(in the rows, 128 means zero)
The rows of Z fall into 4 groups, which share some directions, and each row is roughly a mix of its group's hidden directions.
Z:
[[116 200 125 106 157 110  74 132 119 134]
 [189 168  97 140 173 117 159 137 132 108]
 [163 138 103 163  88 176  99  94 117 155]
 [ 95 107 137 110 120 140  89 144  85  63]
 [108 119 129  84 125  92 116 116 193  85]
 [143 117 175 127 179  85 156 148  98 159]
 [ 77 126 149 175 104 131  69 117 117 107]
 [169 151 143 101 156 163  98 110 115 187]
 [157 126  86 133  80 113 109 114 103  67]
 [155  98 117 114 125 141 136 196 138 184]
 [120 165 139  87  73 150  93  95 123  98]
 [ 99 144 194  94 119  94 173 135 128 139]
 [120 106 159  68 160 102 142 104 170 103]
 [158 132 157 129 141 110  62 101  79 143]
 [166 100 191 120 173 152 116 116 151 144]
 [ 75 108 143 121 154  70 140 160  94 143]
 [ 73 113 127  72 136  88  91 128 141 108]
 [149 103 162 151 137  74 126  75  99 153]
 [156 137  67 158 132 159  90 123 157 163]
 [110 158 143  81 152  93 134 112  97  71]
 [124 107 146  77 133 192  84 140 118 113]
 [ 83  97 165 106 140 118 172 108 111  80]
 [151 147 140 144  91 183  80 122 147  86]
 [ 51 114 108 112 151 152 171 118 125 140]
 [137 163  88  67 114 160 164 133 137 100]
 [161 111 111 109 157 108 130 107  54 101]
 [146 122  89 156  93 128 138 139  91  61]
 [122 144 117 107 132 103  80 108  70  78]
 [125 118  99  89 130 167 103 127  90  66]
 [139  63 155 117 122  97 180  98 143 127]
 [140 101 135 186 136 135  65 148 113 158]
 [108 127 124 116 175 141 141 166 113  55]
 [130 104 137 149  72 185 122 123 123 176]
 [128 107 153 119 110 208 142 119 162 155]
 [105  99 103 147 140 153  62 118  93 164]
 [143  99 196  87 163 117 101 113 146 140]
 [132 115  76 138 123 186 174  97 109 140]
 [130 177 127 115 146 198 125 153  93 146]
 [139 192 161 135 118  95  88  91 123 149]
 [139 107 146 117  92  79 178  98 168 109]
 [ 61  90 119 148 158 169 141 144 147 115]
 [102 135  74 134 154 191 152 134 153 107]
 [ 95 113 131 105 155 123 134 159 150  51]
 [ 93 132 108 154  54 127 139 148 168 116]
 [ 83  85  93 181 148 115 112 154 137 151]
 [ 81 101 136 147 103 117 172 129 182 161]
 [104  74 152 120 137 144  61 125 137 158]
 [ 73 137 103 138  99 142  86 170 145  92]
 [120 160 150 156 131 127 196  87 150  98]
 [115 119  59 121 122 119 137 137 109  62]
 [ 81 103 195 139 135 143 111 151  91 140]
 [136 123 150 126  92 144  99  83  85  71]
 [ 92 110 144  87 165 141 127 156 161  73]
 [114 120 144 183  88 157  86 116 174 125]
 [166 115 151 187 138 101  71 113 124 130]
 [112 109 142 175 127  51 148 123 153 129]
 [141 124  98 134 117 200 142 180 116 152]
 [ 93 150  95 128 135 109  72 181 150 148]
 [124 152  95 183 164 147  88 170 113 121]
 [124 106 143 179 105 165  75 155 137 163]
 [ 96 137 151 126 138 160 176 198 125 127]
 [151 132 162 169 143 154 150 159 125 193]
 [ 83 108  68 159 126 135  81 149 140 137]
 [102  79 165  80 132 148 110 108 173 136]
 [117  89 167  86 130 155 141 107 190 126]
 [135 144  76 147 133 198 120 161 134 153]
 [172 109 126 162  78 119  88  94 134 162]
 [100 117  85 158 135  79  69 136 127 146]
 [ 99  96 112  84 162 172 122  81 103 133]
 [172 118 188 116  88 107 156 101 124 155]
 [174 162  86 146 126  72 150 104 145 110]
 [146 142 100 183  96 192 144 134 138 136]
 [155 131 105 170 109  98 144 152 112  60]
 [166 170  80 133 163 118 146  99 172 133]
 [141 130  92 167 156  80 159 128 154  80]
 [ 93 116 152  98 120 108 207 111 126 140]
 [109 175 162 108 151 100 158  79 123  93]
 [138 134 100 160 120 146  58 154 131  82]
 [128 129 142 152 158 128 129 180  91  63]
 [174 162 142 150 128 107 110 125 190 165]
 [117 167 180 116 101 169  93 162 153 119]
 [172 155 104 132 115 180 119 130 126 190]
 [138 149  90 178 109 170  84  91 135 138]
 [139 165 121  74 168  85 138 102 119  93]
 [153 131 107 155 116 193 109 112 178 155]
 [125 152 161 102 192 162 105 157 155 113]
 [165 154 171 170 145  87 118 141 121 172]
 [112  61 159 110  96 131 112 100 165 151]
 [ 62 102 146 136 147 122 105 178  93 134]
 [155 148  97 114 102 127 175 119 159  66]
 [142 114  94 146  89 139 127 142  92  57]
 [122 173 115 152 155 163 188 102 160 119]
 [124 145 132  98 158  73 147  84 132  77]
 [192 100 132 113  87 138 164 145 115 165]
 [104 132 122 125 193 155 176 164 131 100]
 [119 138 147  60  94 122 179 101 141 120]
 [125 184 159 110  74 164 145 157 127 140]
 [139 148  52 140 126 103  94 146 165 116]
 [140 144 128 163 109  80  99 127  67  92]
 [ 97 126 131 151 116  64 164 117 181 138]
 [129 149 129 133 157  49  95 147 104 105]
 [156  84 107 136 136 138 136  82 167 182]
 [210 165 106 144 138 132 120 123  96 134]
 [140 138 100 168 150  84 163 136 163  78]
 [163 162 129 144 142 124  99 111  57 159]
 [122 191 118 126 162  81  90 151 152 126]
 [146 103  91 187  98 123 120 114  82 159]
 [165 121 135  89 118  74 118 188 118 141]
 [200 155 139 146 145 126  98 149  88 110]
 [102  95 163 157  94 117  80 173 120 151]
 [164  71  80 107 111 155 139 163 110 120]
 [147  83 156 108 106 101 173  82 162 124]
 [168  94 145 113 157 109 180  79 148 117]
 [132 121  93  85 181 158 180 141 141 137]
 [ 87 151 116  96 168  90 111 100  92  93]
 [119 109 133  71 135 192 115 118 157 160]
 [131 120 174  92 167 176  88 159 120 125]
 [112 111  84 155  99 124 193 133 162 105]
 [119 101 138 146 123  71 123 112  81  74]
 [142 115 137 108 129  72 162  68  92 134]
 [ 88 142  84 156 138  91 174 113  96 102]
 [144 133 185 183 118 132 115 145 182 133]
 [ 90 154 154 123 112 138 149 177 188 145]
 [110 182 148  92 165 125 148  75 115 112]
 [174 110 123 151  64 166 123 144 103 152]
 [118 104 160 190 130  77 125 124 160 155]
 [148 179 117 185 120 119 113  93 171 145]
 [ 87  99 132  79 155 117 121 117 183  97]
 [132 114  94 208 103 143 103 148 117 146]
 [ 68 119  98 113 105 180 123 141 170 118]
 [150 140  77 146 150  92  74 131 146 167]
 [180  99 112  78 109 129  99 117  90 158]]
One row of each group comes first, with its name. Which group is each row after those in?
[ 69  93 105 137  94 137  82 142 161 130]
(43)
[109 110 107 171 117 128 200 154 160 123]
(2)
[169 111  91 167  82 173 120 153 126 145]
(121)
[158 131 107  97 136  82 149  67 103 154]
(48)

[ 57  90 123 139 134 144 134 172  99 109]
(48)
[144 131 125 132  68  93  93  81 126 167]
(2)
[123 120 114  84 144 200 157  98 113 146]
(43)
[135 144 123 163 139  58 124 115 181 107]
(121)
[ 97 130 105 136 140  56  89 149 131  95]
(43)
[139 123  82 204 145 101 110 145 114 116]
(43)
[120 137 124 170 102  98 120 159 176  71]
(48)
[148 126  76 129 143 165 168 164 143  82]
(48)
[117 110 153 154  87 176 168 175 106 125]
(121)
[149 145  94  83 113 166 100 100  85  96]
(48)
[ 98 118  94 140 120 142 139 136  68  68]
(2)
[127  99 196  96 122 155 101 125 165 153]
(43)
